In the data rows, the value 128 means zero.
Here are some points, one per row:
[115  23 107 108 111  78  82 106 107 107  80  95  94 171 139  90 131 118
 112 181  93  83  82  39 184 139 153 178 105 140 185 136 129  83 110 106
 175 122 133 101  53 121  98  99  90  77  28 206 143 127 170  98 134 191
 135 138  86 157 184 105  79]
[ 95 144  53 128  21 108 205  96 105 131 131 180 142 108 136 104 167 126
 150 164 126 106  86 195 162 150 133  82 179 167 153 181 111 173 140 219
  66 131 151 125 113 185 119 207  84 108  89 192 183 179 103 160  81 137
 108 148 106 115 153 158 188]
[101 140 111 176 175 120  70  90 210 159  62 139 132 104  39 158 110 124
  75 145 158  90 142 106  97 129 105 127  45 182  98  97 135 124 190 153
 165  95 117 105 133 184 162 229 120 173 104 136 145  68  50 108 142 174
 153 126  98 118  85 133 137]
[135  88 157 127 128 119  89 167 141 114 200 122 127 183 100  40  87  61
 137 162 177 184 118 113 131 137 103 107 150  90 153 150 143 174 206 202
 196 194 153  97 146 134 165 113  35 111 152  64 156  94 125  95  98 128
 203 104 179  62 151 130 102]
[111 144 160 135 130 103  57 147  85 122 108 138 234  70  68  99 174 141
 122  64  43 164  71 168 137 132 125 119 105  56  69  74 125 156 163  88
 112 150  71 134 122 143  73  98 103 136 124 152 120 173 110 139  44 204
 123 148  93  99 176 118  80]
[111 164 190 155 133  81 196 181 162  87 116 131  94 159  89  75 186  92
  65 196  59  96 127 174 105 120 129 177 179 175 125  99  65  78 166  86
 135  83 122 154 172 163 103 100 218 118 131  86 161 128 137 135 162 149
 153  67 151  53 163 138 141]
[133  90 126 133  92 103  92  61 118 115 194 203  88  66 121 170 132  91
 112  71 158 119 121  89 127  95  95  89 130 158 152 181  65  94 181 144
 150 198 142 112 147  93 101  58 255 149  89 105 117 159 135 129  82 125
 168 162 169 167 103 146 112]
[122 128 138 207 125 171 101 167  84 166 171 138 107 180 112 142 176 255
 153 108 107 137  95 167 131 126  79 112 124 141 160 106 149  99 129  68
 165 198  99 131 110 191 166 171 133 124 115 238  71 119 133 118 127  29
 154  71 157 131 130 171  74]
[135  64  84 172 152 144  99 147 183 129  91 142 146 191 168 154  98 155
 147  60 154 162 163 189 154  92 161 153 208  51 137 167  90 184  86 144
 168 108 139 112 159 172 113  79 167 175 116 161 183 179  83 150 190 173
 167 103 112 118 130 121 168]
[113 113 141 148 142 114 130 158 148 232 158 155 136 102 122  92  34 171
 206 208  76 144 173 142 133 113 160 172 127  96 144 148  82 103 100  83
  18 148 149  81 114 107  96 203 146 102  97  56 110 113 118 123 153 117
 191 167 104 180 136 143  64]
[136 125 144 161 101 238 148  99 139  69  72 102 152 156 131 172 143 119
 138 180 100 188 149 168 173 122 109 136  38 196 122 180  57 126 145 116
 105 163 155 158  97 133 124  98  74 136 153  97 142 202 179  82 143 171
 162  93 164 157  39  84 116]
[109  98  92  60 173 145 148 122 118 118 143 156 175 137 134 134 114 133
 153  81  84 137 202 134 237 119 107  95  82 170 147 162 140 111 160 139
 157   0 150 224 104 111 122 141 165  74 176 113 122  83  79 138  79  95
 128 119 171  97 155 134  75]
[140 178 167  97 136 141  89  62 165 137 153 158 133  78  81 103 134 199
 134 163 145 230 184  74 100  69 133 203 162 156 132  82 136  88  94 184
 163  79 110 134 162 109 194  95 108  70 157 162 210 141 185 127  95 163
 115 131 143 168 147 176 164]
[135 129 149 170 104 148 137 123  64 111 122 159  90  42 149 101 193  74
 102 118 188 176 168 132 108 103 176 132  91  97 192 161 192 185 171  96
 102  66 112 117 113 139 151 107 130 106 138 100 138  98 126  66 160  84
 120  37   2 154 105 149  95]
[ 75 102  57  89 149 125 169  48  70 214 156 100  94 183  96 196 151 123
  60 169 140 156 133 144  96 140 109 119 114 138 124 109 104 207 145  90
 126 129  55 107  84  66  84 135 128 169 188 115 171 171 130 164 197 115
 135 132 181 165 224 146 143]
[132 161 143  99 116  71 103 153  87 168 100 134 141 184 110 121 158 129
  75 125  97 134 185  17 156 134 131 154 183 147 150  83 130 167 177 172
 108 149 188 110 123  95 133 173 167 167 207 165  96 201 144 160 152  99
  97 143 116 101  25  88  75]
[129 181 177  99 108  95 113  74 178 148 135 160  61 195 162  86 203 157
 151 137 165 118  52  86 144 110 159  98  53  81  52 179 152 105  71 113
 131 104 130 123 123 124 110 112 105  86 133  60 142 183  50 161 168  84
 107 133 136  69  86 144  98]
[187  32 137  83 118 138 202 140  66  94  85  90  97  93 103 103  84 161
 221 103  97  88 151 106  61  25  85 122 100 131 123 105 153 125 157  98
 154 183  97  90 150 118 101 158  94 105 151 105 121 154  78 150 144 158
  65 100 142 102  90 181 169]
[138 120 196 158 134 106  76 115  93  80 163 154 126 169 147 160  58 153
  89  84 112 139 164 156  98 175 171 208  90 159 141 100 110 109 128 177
 154 173 158 155 102 101  65 156 104 100 116  92 129 136  60 115  83  57
  62  90  89 126 159  64 222]
[108 171 109 126 167 112 221 141 155 119 111 128 159 142 179 198  62 130
 112 112 188 139  92  93  84 152 142 188 156 129 179 152 194  68 188 153
  56 102  84 151 145  92 136  94  87 128 101 151  30 168  63 181 114 197
 181 113 136 130 126 165 111]
[106  95 174  49 117  89 110 139  81 114  67 133  87 129 161  92  82 157
 120 131 141 128  62 229  44 131 139 153  99 130  68 145 194 140 182 183
 124  80 151 176 111 183 152 109 174 145 150 145 154 102 185 149 130  99
 178 186 151 191  74  87 106]
[227 208 152 121 114 149 122  96 122 119  95 151  96 146 181  49 149  93
 157 126 182 107 168 201 116 133  70 101 127 133 128  64  54 125 142  93
 143 124 140 105 113   3 142 107 113 131 137 213 123  53  68 155 108 134
 161 141 110 154 127  83 115]
[134 109 128 190 134 175 157 198 138 203 161  82  97 116 126 129 176 160
  65 152 144 128 133 165 164 115 111 132 112 122 112 169 229  79  85 191
 104 146 172  70 133 115  46  94 137 161 149 121 149  59 129 168  76 215
  39 129 157 127 101  83 109]
[124  42 174 151  77 124  94 114 186 199 144  82 159 122 135 103 148 107
 103 114 125 109 130 123 161 116 143 109 140 117 138 174 125  57 164  66
  59 153 110 171  99 111 214 113 125 127 207 164  78  78 134 175 147 120
 126 168  84  93 117 153 255]
[175  95 127 118  58 153  69 122 164 117 116 154  86  77 178 170  62  74
 102 166 117 176 146 175 119 205 103  98 157 142  95  36 190 123 104  72
 133  76 166  66  73 138 180 148 156 121  97  97  71 199 133 106 108 164
  80 105 181  71 138 163 100]
[190  63 154 109 244 118 165  95 132 111 103 146 163  68 142 139 172  86
  73 187 155 188  68 123 137  96 126 162 141  90  65 165  70 126 129 126
 110 134 182 152 176 105 166 173 121 168  85 169 103 113 134 100 113  51
  51 116 146 112 158 111  94]
[ 52 172  82  52 153 129 137 136  89 214  63  48 174  65 130 105 109 118
 104 122 141  88 118 183 133 172 189 109 166 156 154 136 127  84  55 116
 191 189 145  93 171 106 160  79 144 104 119 121 136 152  75  50 116  79
 141  97 138 129  82 143 165]
[201 181 159 167 126 139 147 159 136 181 127  57 197 132 154 131  93 148
  70  91 154 131  65 126 136  68  83  96 180 148 152 123 121 220 129 146
 163 101  81 174  67 121 128 142 160  63  41  61 117 121 157  90 182 134
  81 200 132 152 119 143 145]
[ 77  58 214 110  84 144 141 130 159  44 137 184 199 100 153 127 175 127
 126 107 150 124 101  94 178 190 107 141 140 146 150  30 142 164  32 147
  77 161 122 115 172 146 114 116 120 138 178 113 125  72  85 103 207 116
 152 136 176 198 133 161 115]
[118 140 146 156 119  96 166 112 174 156 179  79 142 117 158 172  84 124
 190 105  66  99  50 100 100 131 117  87 129 143 189 138  93 147 125  90
 150  26 126  31 178 154 153  83  81 162 193 132 154 141 147 118  88  83
 104 127 106 144 148  18 144]
[125 155  65  81 112 150  93 123 131 112 154 150 170 125  38 134 159 194
 142 113 170  41 155 129  62 144 124 179 177 142 154 171 106 172  99  85
  85 136 216 155 100 188 172  65 105 123  95  66  60  85 140 189 134 166
  93  99 146 130 173  65 110]
[152 112  96 111  77 202 168 205 171 122 118 139 137 131 148 183 141 151
 102 155 129  33 170  54  79  95 199 119 182  94  24 159 124 141 118 139
 150 121  62 143  58 112 120 128 124 164 150 107 146 116 127  77  31  85
 188 127 104 176 150 138 117]
[ 88 171  48 101 144 172 112 106  95  49 128  97 121 171 170  98 127 100
 117 116  66 170  52  93 137 102  75 175 112  77 167 106 137 116  87  90
 137 134 133 110 109 132 135 175 131 213 123  50 135  46 158 199  54 121
 155 132  94 133  86 187 177]
[121 167  70 174 141  16 148 118 155 108  74 131  80 123  92 132  38 125
 124  53 142 127 158 128 188 161  73 121 125 167  41 170 110 143  89 165
  67 168  64 115 123 126 145  75  90 123 156 115 116  98 210 112 133  93
  89  86 104 116 136 159  91]
[151 159 122 111 157 152 117 131  93 165 137 190  62 167 147 141 127  77
 145  60  70 119 141 134 173  68 202  94 163 174 104 111 174 113 103 120
 102 153  80 172 234 144 184 201  94 146 109 101 120 117 144 114 170 199
 145 150 142 161 180  46 157]
[150 151 124 160 190 158 141 137 165  90  66 177 150 165  92  79 117 112
 157 138 191 103 127 120 116 118 139  70  82 131 205  99 207  88  97 127
 144 151 146 127 122 146  61 155 190 161 183 124  84 197 222 103 127  80
 144 171  99 105 197 135 163]
[ 91 158 126 113 160 224 188 105  87  91 182 112 129 109 118  90  96 154
 144 145  81 129 168  79 120 227  81  92 162 103  83 187 152 131 103 151
 129 148  64 140 132 109 158 109 162 187  59 173 182 143 100 116 192 126
 118 165  78  55 118  69 127]
[169 149 109 140 184  91  79 170 125 142 156 112 127 123 152 136 148  87
 159 130 134  62 170 116 132 211  83  90 142  81 124  95 136  71 170  59
 146 136 183 205 169 193  62 112  50 141 111 126 219 171 157 146 153 111
  78 154 131 220  92 216 139]
[ 71 131 140 168 153  65 131 231  84  77 149 102  65 119  35 190 160  71
 221 173 137 165 124 123 104 134 165  70 102 114 115 118  93 174  45 133
 185  90 156 159  94  83 169 126 148  94 105 164  68 129 113 166 113 137
 122 157 117 179 106 141 160]
[102 195  67 146 115 154 142 103 182  87 159  64 129 120 169 161 168  68
 183  63 125 139 152 147  87 115 219 178 146  95 128 111  92 131 182 150
 134 160  97  96 120 165  85 153 134  62 128 174 109  74 151  95 172 119
  86 226 192  81 130 125  62]
[164 140 133  89  75  91  92 120  98 127 182  72 153 112 184 189 121 202
 127 171 163  90 134 118 142 135 131  99  45  84 112  85 108 142 102 168
 107  98 137 151 221  90  85 158 165 101 107 158 112 107 222 120 147 164
 189  49 128  48 116 126 169]
There is one direction along which these points spread out most. Take the direction at right angles to it along which they spread out most. Go by this last direction. Where along it does each point below lie, from 0 to 99? 50 is the average, and the first point above lies past it. One standard deviation of the points above along it is 16.
[135  88 157 127 128 119  89 167 141 114 200 122 127 183 100  40  87  61
 137 162 177 184 118 113 131 137 103 107 150  90 153 150 143 174 206 202
 196 194 153  97 146 134 165 113  35 111 152  64 156  94 125  95  98 128
 203 104 179  62 151 130 102] 38
[118 140 146 156 119  96 166 112 174 156 179  79 142 117 158 172  84 124
 190 105  66  99  50 100 100 131 117  87 129 143 189 138  93 147 125  90
 150  26 126  31 178 154 153  83  81 162 193 132 154 141 147 118  88  83
 104 127 106 144 148  18 144] 57
[108 171 109 126 167 112 221 141 155 119 111 128 159 142 179 198  62 130
 112 112 188 139  92  93  84 152 142 188 156 129 179 152 194  68 188 153
  56 102  84 151 145  92 136  94  87 128 101 151  30 168  63 181 114 197
 181 113 136 130 126 165 111] 30
[136 125 144 161 101 238 148  99 139  69  72 102 152 156 131 172 143 119
 138 180 100 188 149 168 173 122 109 136  38 196 122 180  57 126 145 116
 105 163 155 158  97 133 124  98  74 136 153  97 142 202 179  82 143 171
 162  93 164 157  39  84 116] 35
[ 91 158 126 113 160 224 188 105  87  91 182 112 129 109 118  90  96 154
 144 145  81 129 168  79 120 227  81  92 162 103  83 187 152 131 103 151
 129 148  64 140 132 109 158 109 162 187  59 173 182 143 100 116 192 126
 118 165  78  55 118  69 127] 45
[169 149 109 140 184  91  79 170 125 142 156 112 127 123 152 136 148  87
 159 130 134  62 170 116 132 211  83  90 142  81 124  95 136  71 170  59
 146 136 183 205 169 193  62 112  50 141 111 126 219 171 157 146 153 111
  78 154 131 220  92 216 139] 94
[111 144 160 135 130 103  57 147  85 122 108 138 234  70  68  99 174 141
 122  64  43 164  71 168 137 132 125 119 105  56  69  74 125 156 163  88
 112 150  71 134 122 143  73  98 103 136 124 152 120 173 110 139  44 204
 123 148  93  99 176 118  80] 73
[ 88 171  48 101 144 172 112 106  95  49 128  97 121 171 170  98 127 100
 117 116  66 170  52  93 137 102  75 175 112  77 167 106 137 116  87  90
 137 134 133 110 109 132 135 175 131 213 123  50 135  46 158 199  54 121
 155 132  94 133  86 187 177] 69
[134 109 128 190 134 175 157 198 138 203 161  82  97 116 126 129 176 160
  65 152 144 128 133 165 164 115 111 132 112 122 112 169 229  79  85 191
 104 146 172  70 133 115  46  94 137 161 149 121 149  59 129 168  76 215
  39 129 157 127 101  83 109] 51
[138 120 196 158 134 106  76 115  93  80 163 154 126 169 147 160  58 153
  89  84 112 139 164 156  98 175 171 208  90 159 141 100 110 109 128 177
 154 173 158 155 102 101  65 156 104 100 116  92 129 136  60 115  83  57
  62  90  89 126 159  64 222] 46
[ 95 144  53 128  21 108 205  96 105 131 131 180 142 108 136 104 167 126
 150 164 126 106  86 195 162 150 133  82 179 167 153 181 111 173 140 219
  66 131 151 125 113 185 119 207  84 108  89 192 183 179 103 160  81 137
 108 148 106 115 153 158 188] 52
[227 208 152 121 114 149 122  96 122 119  95 151  96 146 181  49 149  93
 157 126 182 107 168 201 116 133  70 101 127 133 128  64  54 125 142  93
 143 124 140 105 113   3 142 107 113 131 137 213 123  53  68 155 108 134
 161 141 110 154 127  83 115] 41
[201 181 159 167 126 139 147 159 136 181 127  57 197 132 154 131  93 148
  70  91 154 131  65 126 136  68  83  96 180 148 152 123 121 220 129 146
 163 101  81 174  67 121 128 142 160  63  41  61 117 121 157  90 182 134
  81 200 132 152 119 143 145] 43
